In the rows, 128 means zero.
One turn sends every row of this set to another row. A few are shown first. Where does it send the rows asked after them?
z210: [121 109  99 142 142 141 126 131 133  97 122 151 152]
z600: [122 131 111 146 137 137 120 104 100 106 119 104 161]
z654: [125 146 119 132 106 112 111 118  95 172 103 128 127]
z385: [127  93 122 155 131 120 129 120 147 106 161 136 134]
z288: [137 130 156 115 126  97 114 112 113 179 120 121 133]
z159: [128 117 132 142 135 114 131 123 147 107 163 132 165]
z570: [121 124  98 141 125 126 130 127 143  95 126 127 169]
z215: [149  95 122 132 160 109 137 111 106 112 149 112 129]
z598: [145 104 102 128 152 118 135 110 103 109 121 109 130]
z481: [136 123 148 107 114  90 124 128 149 170 133 141 140]
z154: [132 152 120 128 118 126  91 136 113 163 102 131 110]
z835: [132 144 134 127 114 118 100 151 143 163 136 151 110]
z622: [125 103  94 153 127 128 123 119 140  95 124 129 138]
z624: [124 108 108 157 137 139 119 102 102 107 119 111 132]
z903: [128 151 115 129 108 121  97 150 139 158 107 145 116]
z10: [132 136 142 131 113  95 112 122 105 182 141 136 123]
z312: [129 109 141 142 164 138 119 112 100 121 154 132 146]
z766: [144 100  92 130 141 114 139 126 129  98 123 122 132]
z62: [126 138 125 113 115 111 109 114 112 167  87 120 138]
z113: [135 150 140 129 123 117  90 133 116 170 133 137 110]
z73: [132 100 134 159 147 125 126 100 109 114 161 117 130]
z546: [149  94 114 128 149 106 139 126 135 107 147 130 133]
z96: [121 143 102 126  93 109 117 136 136 160 102 148 134]
z47: [106 132 111 109  92 130 124 144 139 146 107 139 108]
z910: [124 131 114 106 104 103 121 133 148 155  92 139 144]
z864: [130 123 145 144 149 117 125 102 109 119 159 110 161]
z16: [112 138 123 120 110 134 116 126 103 157 103 116 102]
z879: [123 116 110 143 156 147 118 111  95 108 115 134 148]
z818: [116 127 153 118 117 123 117 126 105 165 142 122 101]
z321: [125 130 128 127 100  93 122 142 145 170 138 154 129]
z178: [115 116 144 110 103 120 124 150 147 157 147 145 105]
z914: [128 101 129 137 156 127 126 132 138 109 156 158 150]

z835 moves to z113
z624 moves to z622
z546 moves to z215
Where do these go?
z62 moves to z910
z818 moves to z16
z210 moves to z914
z864 moves to z600
z10 moves to z654

One turn sends every row of this set to another row. A few are shown first. Where does it send the rows asked after them?
z134: [148 104 125 149 142 103 146 120  94 120 136 113 123 106 147]
z824: [133 105 146 149 100 150 167 111 116 127 125 119 142 123 111]
z471: [146 121  94 118 125 100 141 139 117 150 127 166 156 121 154]
z338: [118 141 141 163 133 137 154 134 126 113 128 151 104 146 138]
z182: [120 155 141 144 135 134 143 111 158 109 104 122 108 123 129]
z46: [137 147  96 126  96 127 118 103 148 128 139 152 146 105 164]
z625: [131 132 104 106 100 136 144 139 130 130 128 178 145 132 164]
z311: [135 136 108 104 144 139 119 114 106  94  94 149 158 118 144]
z708: [139 132 128 165 132 132 140 130 116 140 119 160 106 151 143]
z724: [127 140 133 145 124 130 162 102 141 133 109  98 140 112 103]
z196: [123 144 117  99 126  99 148 124 132 123 167 133 158 122 157]
z456: [105 129 135 120 133 103 115 129  88 116 110 121 157 121 111]
z729: [149 116 135 136 141 154 148 126 109  87 115 119 133 139 115]
z522: [120 152 117 128 100 129 125 107 163 105 143 146 140 104 158]
z127: [115 140 130 152 112  93 130 111 160 129 143 125 154 103 118]
z142: [152 113 121 133 121 146 132 130  77 123 122 119 130 147 121]
z856: [106 156 121 113 142 142 133 126 115  86 103 151 153 132 128]
z198: [148 115 121 137 140 123 154 117 103  93 138 121 120 103 164]
z650: [119 118 130  94  94 134 150 134 140  98 135 152 151 111 157]
z190: [107 145 144 110 109 106 129 133 146 139 153 151 140 150 144]
z510: [139 122 115 111 124 139 109 111 102 126  84 152 161 130 127]
z632: [151 106 126 139  97 167 162 104 114 127 119 134 140 124 133]
z583: [132 158 105 141 115 128 130 114 113 164 114 128 109 136 143]
z145: [155 114 124 129 131 145 122 130  87 105 119 127 117 144 140]
z22: [142 124 127 144 152 133 150 134  95  97 124 114 132 141 111]
z759: [143 142  96 141  98 112 116 105 141 156 135 150 153 112 144]
z308: [135 147 107 144 137 101 145 110 110 149 121  98 128 109 129]
z219: [138 136 115 102 114 129 163 110 151 136 145 145 181 131 135]
z43: [110 147 134 139 105 115 132 109 170 106 143 132 147 101 132]
z378: [150 119 134 134 135 158 130 129 108  91 111 135 117 150 130]
z356: [152 113 134 110 139  88 122 114 153 130 134 141 155 120 153]
z587: [139 126 123 146 136 139 143 137  85 120 124 122 129 155 107]
z484: [132 109 152 102  95 112 126 112 152 142 139 136 161 130 132]
z580: [108 118 149 114 123 100 146 146 150  93 135 145 142 111 142]
z98: [140 102 119 128 120  94 150 134 130 154 119 147 173 117 117]
z445: [ 96 141 135 113 126 132 137 125 104  99 111 127 164 126 104]
z501: [142 141 123 122 140 113 139 120 167 139 128 170 157 147 142]
z885: [120 130 128 125 130 111  99 127  94 136  92 146 147 139 117]
z238: [113 113 150 136 123  94 149 146 151 130 120 151 155 127 111]
z574: [137 140 126 119 126 134 128 102 136 101 112 112 105 102 164]
z82: [130 140 111 154 111  92 120 112 147 156 137 137 155 110 124]
z601: [141 138 116 117  90 155 131  96 123 139 109 118 118 118 152]

z625 moves to z650
z729 moves to z22
z445 moves to z456
Where do these go?
z824 moves to z134
z724 moves to z308
z46 moves to z522
z190 moves to z484

